a =
[[132 112 126 129]
 [144 111 125 143]
 [145 140 133 138]
 [124 114 137 123]
 [122 126 143 122]
 [143 135 136 139]
 [111 124 115 113]
 [126 118 148 125]
 [124 118 143 123]
 [144 124 133 141]
 [144 139 126 137]
 [130 111 134 128]
 [129 141 106 129]]
The largest entry in the last column is 143
Give the last entry in the row that holds the smallest entry.
Answer: 129
Give the last entry of the largest entry's row.
Answer: 125
The minimum -> 106
Give the top entry of the column that holds the largest entry.
Answer: 126
Give the entry in the top-left corner.
Answer: 132
The entry just left of the largest entry -> 118
Give the second entry on the main diagonal.
Answer: 111
The entry just left of 138 -> 133
Give the first entry on the diagonal from the top-right corner.
Answer: 129
The entry directly below 148: 143
The entry just right of 132 -> 112
The entry directly above the largest entry -> 115
Give the bottom-left entry.
Answer: 129
Give the smallest entry in the last column.
Answer: 113
The third-last entry, reading row by row -> 141
The third entry on the diagonal from the top-right corner -> 140
The entry directly above the smallest entry: 134
Give the second largest entry.
Answer: 145
Give the second entry on the diagonal from the top-right corner.
Answer: 125

[149, 123, 133, 99]
The third entry from the right: 123
The 4th entry -> 99

A = [124 118 157 128 130 129 119 140 139 139 143 118 154 120]
The last entry is 120
The third entry from the right is 118
Which number is the 1st entry from the left?
Answer: 124
The 2nd entry from the left is 118

Read these off the row that follows.
1) Which number is the entry just right of 129?
2) Which number is the entry just right of the centre entry?
3) Which number is the entry just right of the smallest entry?
(115, 127, 109, 118, 116, 141, 117, 124, 114, 129, 124, 122, 127, 152, 125)
1) 124
2) 114
3) 118

Questions about the row below.
1) Read off the entry at the centre.
2) Read off the entry just right of 126.
3) Read off the entry just left of 118.
4) Read off the entry just left of the centre entry.
[129 131 114 130 151 120 126 131 129 118 125]
1) 120
2) 131
3) 129
4) 151

Read these off the array that follows. Rows and columns are numbered from 1.
1) Read off the entry directly above 115.
2) Read off the entry just right of 112.
3) Read off the entry in row 1 and column 1.
4) Read off the bottom-right entry.
5) Read off the bottom-left entry.
124  112  125  122  136  126  126  128  133  132  125  128  125  128
129  150  118  115  134  135  124  130  128  121  132  127  132  131
1) 122
2) 125
3) 124
4) 131
5) 129

m =
array([[124, 129, 124, 128, 127, 123, 126, 128, 126, 126, 129, 126, 129,
        131, 125, 131],
       [124, 118, 112, 129, 111, 100, 121, 136, 119, 115, 146, 113, 128,
        133, 111, 141]])
The 3rd largest entry is 136
What is the entry just right of 100?
Answer: 121
What is the fourth entry in reading order?
Answer: 128
The first entry in reading order is 124
What is the largest entry?
Answer: 146
The entry just right of 119: 115
What is the entry just right of 146?
Answer: 113

M =
[[133 121 133 127 128]
 [143 122 133 136 111]
 [129 133 123 132 142]
 [119 133 128 110 133]
 [133 125 134 128 106]
 [144 116 132 138 120]
 [136 143 128 141 141]
 [131 149 126 126 128]
 [132 156 131 128 123]
 [118 131 119 127 153]
 [128 139 112 128 154]
 [127 152 122 124 125]
 [142 139 138 136 135]
 [112 120 112 120 116]]
Indices start at 1.
The entry just left of the smallest entry: 128
The entry at row 1, column 3 is 133
Find the top entry of the column that holds the smallest entry.
Answer: 128
The entry directly above 144 is 133
Find the entry in the bottom-left corner.
Answer: 112
Find the entry just left of 154.
Answer: 128
The entry just right of the largest entry is 131
Find the top-left entry.
Answer: 133
The entry directly below the smallest entry -> 120
Find the entry in row 1 and column 2.
Answer: 121
The entry directly below the largest entry is 131
The entry directly above the smallest entry is 133
The entry in row 2 and column 1: 143
The entry at row 2, column 3 is 133
Find the maximum.
Answer: 156
The bottom-right entry is 116
Find the entry just right of 144.
Answer: 116
Find the entry in row 3 and column 1.
Answer: 129
Find the entry at row 3, column 2.
Answer: 133
Find the smallest entry.
Answer: 106
The entry just left of 156: 132

Questions about the table below. Counting starts at 1.
1) What is the entry at row 2, column 1?
2) What is the top-left entry?
3) What is the entry in row 1 and column 3?
4) What is the entry in the bottom-right corner?
[[122 137 133 117 124 141 130 117 144 127 127 125 142]
 [122 137 120 117 118 141 147 117 144 127 127 125 114]
 [122 137 120 117 147 141 143 117 144 127 127 124 132]
 [122 115 120 137 112 141 143 137 144 127 127 125 132]
 [122 137 120 117 128 143 143 117 144 127 134 125 132]
 [122 137 120 117 124 141 118 117 144 127 131 147 132]
 [122 137 120 100 124 141 143 100 144 127 127 125 132]
 [122 137 120 116 124 141 143 116 144 127 143 131 132]]
1) 122
2) 122
3) 133
4) 132

array([[128, 133, 130, 124, 140, 128, 128, 130, 127, 132, 124, 139, 131,
        134, 141],
       [145, 118, 123, 128, 146, 129, 130, 123, 126, 124, 124, 127, 128,
        138, 126],
       [125, 122, 136, 128, 115, 126, 129, 122, 131, 129, 127, 125, 108,
        122, 126],
       [110, 123, 134, 126, 132, 133, 130, 124, 126, 129, 131, 127, 123,
        132, 129],
       [125, 110, 110, 127, 126, 124, 128, 129, 130, 126, 127, 132, 121,
        126, 119],
       [127, 142, 132, 129, 129, 133, 131, 132, 127, 135, 129, 138, 128,
        128, 142],
       [120, 122, 119, 125, 117, 124, 124, 136, 131, 127, 131, 129, 129,
        131, 112],
       [123, 125, 139, 125, 128, 127, 127, 138, 127, 124, 134, 126, 122,
        133, 109],
       [139, 132, 143, 132, 131, 130, 128, 116, 129, 133, 125, 125, 120,
        128, 136],
       [127, 140, 136, 130, 130, 119, 130, 124, 126, 129, 126, 122, 122,
        126, 115],
       [129, 117, 142, 123, 145, 127, 128, 134, 126, 126, 132, 126, 121,
        122, 132],
       [127, 132, 125, 127, 103, 132, 127, 129, 132, 127, 120, 126, 132,
        129, 129],
       [127, 132, 147, 131, 125, 130, 126, 126, 129, 126, 127, 121, 114,
        128, 128]])
The centre entry? 136
The maximum: 147
The third entry in reading order? 130
The entry just left of the largest entry: 132
The second largest entry is 146
The entry just right of 143 -> 132
The 5th entry in reading order -> 140
The third smallest entry is 109
The entry just left of the smallest entry is 127
